[ 50.7 -39.4  33.7 -33.8] = k142
[-39.3  64.9 -14.0  -2.0] = k518
[-39.3  64.9 -25.3 -37.1] = k422
[-84.3 -37.0 -45.8  16.8] = k830
loc: [-39.4] | k142, 1
loc: [-25.3] | k422, 2
loc: [16.8] | k830, 3
loc: [-33.8] | k142, 3
loc: [-37.0] | k830, 1
loc: [-14.0] | k518, 2
loc: [-45.8] | k830, 2

[-11.9 -47.6 -23.0  -8.6 -61.9  -1.6  23.8 -37.2  -7.3 -44.1 -40.9  18.6
  14.2 -61.4  12.6 -14.7  57.7 -43.1  40.1  -5.1  31.7  12.7 -24.4  49.1
 -69.0 -22.2  17.6] : k345
[-31.8  -2.0  25.7  12.9  -0.8  -8.4 -15.8  21.0 -49.2 -17.4   1.3  25.0
 -50.6   1.7 -14.4  38.3  22.6  62.8  12.5 -35.9  41.4  26.9  15.8  38.2
   9.6 -33.9  -7.1] : k279
[ 31.9  38.6 -52.6  18.9  51.1   1.1  18.0  -8.3  14.0  52.9  30.6   5.2
 -33.9  42.9  18.4  17.0  -9.0 -38.6  16.5   4.3  10.0 -35.7  39.6 -31.4
  20.2  13.5 -24.4] : k348
[ 23.9 -31.1  15.4   5.1 -31.9  12.4  29.9  14.6  36.5 -71.2  17.0  28.6
  32.9 -28.0  39.5  -6.7 -68.2 -26.5  30.0  27.8  32.0 -16.8 -15.1 -39.1
 -36.4  29.8  -9.8] : k813
[-20.2 -34.4  40.4 -34.3 -36.3  13.6 -14.0 -24.5 -17.0  -0.1 -34.9 -44.0
  -8.5 -35.4 -28.5 -35.5  52.4  -5.0 -21.4 -11.9 -42.7  55.7 -37.1  52.4
 -14.9 -13.7  47.9] : k426
[-36.2  18.3  24.6  44.3  25.4 -21.9 -30.9  73.9 -24.2 -34.9  10.3  45.3
  10.2  26.6 -22.3  40.2 -64.9  50.6 -19.1 -19.9  41.0 -15.1  20.4  -6.4
  35.5 -25.6 -20.9] : k969
[ 34.0 -17.9  35.3 -26.2  -4.9  29.0  19.8  -6.2  50.3 -28.4  22.8 -26.8
  39.7  -6.8  21.6 -37.9 -43.5 -11.1   2.1  47.2 -46.3   9.7 -28.3 -39.0
   5.9  39.5  32.2] : k304
[ 46.2 -15.9  40.7 -34.5   3.0  61.0  40.9 -29.2  24.2 -15.8  49.7 -41.6
 -44.9 -12.8  37.8 -16.1 -18.2  30.1  26.1  36.6 -26.3  42.6 -15.6 -16.6
  -0.1  44.3  17.5] : k430
[-31.5  25.8  23.9 -16.2  37.7 -11.0 -48.5   3.7 -24.6  42.0 -16.2 -25.9
  10.7  33.9 -62.1  -8.0  20.2  45.3 -67.3 -27.4 -42.5  12.6  -3.9  16.2
  49.5 -21.1  19.3] : k708
loc: [21.0] | k279, 7
loc: [-4.9] | k304, 4

[ -3.0  -7.9   3.6  -6.0   7.0  84.1 -13.9  35.8  -9.6  -9.3   3.0  -4.4
 -21.4   8.0  12.6  34.7  49.1  -8.6 -23.5  27.9   6.9  81.6   8.7  -2.3
  31.2 -57.6   6.4  20.0 -12.7  -1.2 -12.7  11.8] : k811
[ 18.5  -7.9  17.9  -6.0  -6.4   7.0  10.1  30.9 -23.8 -25.5 -17.8  -3.5
 -21.4   8.0  12.6  58.9  49.1 -12.1 -23.5 -14.5   6.9  75.6   8.7  -2.3
 -18.7 -57.6   6.4  20.0  16.4 -82.6 -12.7  11.8] : k396
[ 18.5  -7.9  17.9  -6.0   7.0  41.1 -13.9   2.2 -23.8 -25.5  16.2 -25.2
 -27.0 -22.9  12.6  34.7  49.1 -12.1 -23.5  27.9  -3.1  75.6  -7.3  48.1
  34.5 -57.6   6.4  20.0 -33.6  -1.2 -44.0  11.8] : k502
[ 21.5 -14.9  17.9  15.3 -33.7  27.3 -13.6  35.8 -28.0   8.9 -17.8  -4.4
 -21.4  11.9  34.4  56.1  49.1 -12.1 -23.5  16.3   6.9  75.6   8.7  -2.3
 -20.6 -61.1  18.2  20.0  -9.2 -51.7 -12.7  11.0] : k784
[-30.4   1.9  17.9  -6.0   7.0  52.3 -13.9  55.4 -17.1 -25.5   4.7  -4.4
 -21.4   8.0  12.6  34.7  49.1  -9.6 -23.5  27.9   6.9  75.6   8.7  -2.3
  63.6 -57.6  24.8  20.0 -12.7  -1.2  -0.8  11.8] : k400
loc: [-25.2] | k502, 11
loc: [-7.3] | k502, 22
loc: [16.3] | k784, 19
loc: [41.1] | k502, 5
loc: [-3.0] | k811, 0
loc: [-27.0] | k502, 12

[-30.1   0.7  46.8  46.9 -43.5 -23.6  10.4]  k848
[ 21.8  15.9  -7.1 -35.4 -21.1  -1.9 -53.3]  k555
[-59.6  65.8  46.8  -4.1 -56.4 -13.3  -4.3]  k682
[-20.2 -14.6 -15.2  -8.3 -39.6  35.8 -20.4]  k984
[-31.6  16.0   0.7 -10.1   4.0 -17.6  -7.2]  k130
loc: [-7.2] | k130, 6
loc: [-14.6] | k984, 1
loc: [-59.6] | k682, 0
loc: [46.9] | k848, 3
loc: [15.9] | k555, 1

[  0.7   3.9   6.0 -10.4  -7.1  -1.0  16.9 -16.9   6.0] -> k2
[  5.2   4.5  -1.5 -24.3 -26.3 -20.8 -10.3  -5.6 -63.3] -> k663
[-4.8  1.8 14.3  0.6  4.1 21.2 20.6 -5.8 29.7] -> k517
[-21.4  -5.8 -17.4  26.7  22.0  16.4 -25.5 -13.8  10.9] -> k47
[  0.7   3.9   6.0 -35.5  -7.1  -1.0  16.9 -16.9   6.0] -> k577
[ 13.5  -2.0  -1.2 -14.3   4.7 -76.4 -24.1 -15.1  -1.6] -> k634
[-19.8  -5.6 -10.2  -2.0 -22.3  -2.2 -26.5  -2.5 -69.6] -> k424
[ -5.5   4.0   1.7 -15.6 -30.6 -10.8 -14.5  -2.2 -76.3] -> k439
[-13.5  -4.6  -4.7  -5.2   6.3  20.0 -18.1 -12.0  26.5] -> k647
[ -1.5  -2.0  -1.2 -14.3   4.7  15.1 -24.1 -15.1  20.7] -> k885
[ 13.5  -2.0  -1.2  17.8   4.7  15.1 -24.1 -15.1  -1.6] -> k554
[-32.8 -12.6 -25.9  27.5   0.0   5.8 -21.9  -9.9 -39.6] -> k851
loc: [-76.3] | k439, 8
loc: [4.0] | k439, 1
loc: [14.3] | k517, 2
loc: [20.6] | k517, 6

[ -0.8  -2.6   2.6   0.2 -19.6   1.2 -37.2  -1.6] -> k450
[  1.0   0.8   0.6  -2.3 -27.1   0.0  15.4   0.1] -> k767
[ -0.4   6.5   2.3   0.3 -16.6   1.5 -34.3   0.7] -> k199
[ 1.9 -1.2 -0.7 -5.4 12.6 -0.9 44.0 -0.3] -> k366
[ 0.3 -1.1  1.1  0.3  2.2 -2.1 69.2 -2.1] -> k300
[  6.3  -3.0  -1.5  -0.1  27.4  -0.2 -26.9  -0.3] -> k290
[-3.6 -3.5 -1.4 -3.6 -6.9 -7.1 -5.5 -1.5] -> k379
[-0.5  1.2  0.4 -1.6  1.1 -0.9 46.5  0.3] -> k586
[-0.1 -3.2  1.2 -1.7  0.6 -2.4 31.6 -1.7] -> k645
[-1.1  3.3  1.3 -4.3 12.0 -0.8  9.4  1.2] -> k928
[-1.3  0.7 -1.2 -2.3 -2.6 -3.4 71.8 -1.5] -> k24
[ 3.2 -3.0  4.8 -2.0 -0.1 -2.4 28.3 -1.6] -> k363
loc: [-5.5] | k379, 6
loc: [-16.6] | k199, 4
loc: [12.0] | k928, 4

[ 59.8   3.0  84.2  -7.0  -7.0  32.6  -0.9  -4.6  -5.6 -20.9  28.0  24.5
 -30.7  -5.2   2.7  66.3   3.5 -16.4 -20.5 -54.8   3.5 -35.7  15.3   3.4
 -11.6 -23.0 -27.9  13.4  11.5  11.2  46.1] : k159
[ -5.2   3.8 -14.2   8.9  42.3 -47.6  18.1  42.5 -19.9  -5.1   3.3   5.1
  53.9   9.7   7.1   0.4  41.0  32.6  13.7  -7.7  46.5  -8.1  -3.4   0.9
 -41.4  33.7 -28.3  23.1   2.7 -25.6 -19.6] : k440
[ 27.3  53.7  33.6  48.7 -11.5 -17.6  17.5 -10.7  14.4  45.7  10.1  58.7
 -50.3  37.9  32.5  34.3  -8.0  62.1  -2.0 -83.0 -63.9  41.1  48.5  26.7
 -42.3   2.3 -67.4 -27.8  46.8 -24.5   3.8] : k829
[-24.1  54.8   7.3  54.7 -44.4  31.8 -59.7 -34.4  59.9  43.5 -62.4  52.7
 -14.8  12.1 -19.1   2.7 -41.1  33.6 -61.7  17.7 -18.4  14.8  51.9 -66.6
  42.7 -52.9  -8.5 -27.6  51.7  47.6   6.7] : k779
[-19.2  11.1  12.8  13.4  30.8  11.0  18.0  45.7   5.3  -2.9  34.0   7.0
   7.2  41.4   8.2 -15.7  41.2   6.1  24.1 -57.2  24.6  -7.2   7.0   6.9
 -16.1  24.2 -39.7  42.5  15.3 -21.7 -19.4] : k533
[ 27.3  53.7  17.3  48.7 -11.5 -17.6  17.5 -10.7  14.4  45.7  10.1  58.7
 -50.3  37.9  32.5  34.3  -8.0  62.1  -2.0 -83.0 -63.9  46.4  48.5  12.0
 -42.3   2.3 -67.4 -27.8  46.8 -24.5  -6.3] : k907
loc: [12.1] | k779, 13
loc: [41.0] | k440, 16
loc: [33.7] | k440, 25
loc: [24.1] | k533, 18
loc: [-19.2] | k533, 0
loc: [46.4] | k907, 21
loc: [3.3] | k440, 10

[ 33.7  26.0  -5.1  -5.5  47.0  -7.8 -10.8  33.9  -6.4 -17.7 -42.3  12.8
  -7.5  -3.7 -12.9  -7.7  28.2   2.2  14.4  23.2 -18.6  43.6 -20.9  27.6
 -14.6] : k569
[-21.6  38.0   0.1 -21.1  23.5 -35.7 -12.6 -17.2  43.4  -6.9  12.7  17.7
   6.9 -13.3 -15.0   7.5  -3.2  13.9  49.9   3.9 -17.8 -14.9  -0.7  48.4
 -13.7] : k814
[-17.4  -1.3   2.5   6.0   5.3 -19.8   0.5  29.2   8.2  15.1  10.0 -31.1
  -5.3  -2.9 -30.9  -4.2  15.0 -10.6  36.5 -50.2  30.3 -17.4  11.6 -24.8
 -54.7] : k67
[-21.6  38.0   0.1 -21.1  23.5 -35.7 -12.6 -17.2  43.4  -6.9  12.7  17.7
   6.9 -13.3 -15.0   7.5  -3.2  30.1   2.4 -25.7  28.5  -1.4   3.3  14.2
 -58.0] : k381
[  9.0   3.2  -7.0  -0.8  34.6   3.9  26.2  -2.1 -13.1  -8.7  21.8  23.7
   9.1  38.8  -5.7  34.9  -1.1  12.9 -21.0  46.8 -27.5 -29.6  15.8  15.3
  44.9] : k209
[ 14.2   0.4  -9.1 -11.3  -2.4 -21.6  -7.8  15.0  13.1 -15.5  -5.0   0.6
 -32.3  12.5   6.0  -0.7  -6.4  21.6 -67.8 -22.4 -49.5  29.0   9.5   3.8
 -37.0] : k432
[  9.0   3.2  -7.0  -0.8  34.6   3.9  26.2  -2.1 -13.1  -8.7  21.8  23.7
 -22.7  -2.0   4.5 -23.6 -10.4  20.6 -70.4 -12.2 -43.9  36.6   2.8   3.8
 -33.6] : k699
loc: [-7.5] | k569, 12
loc: [-10.8] | k569, 6
loc: [-33.6] | k699, 24

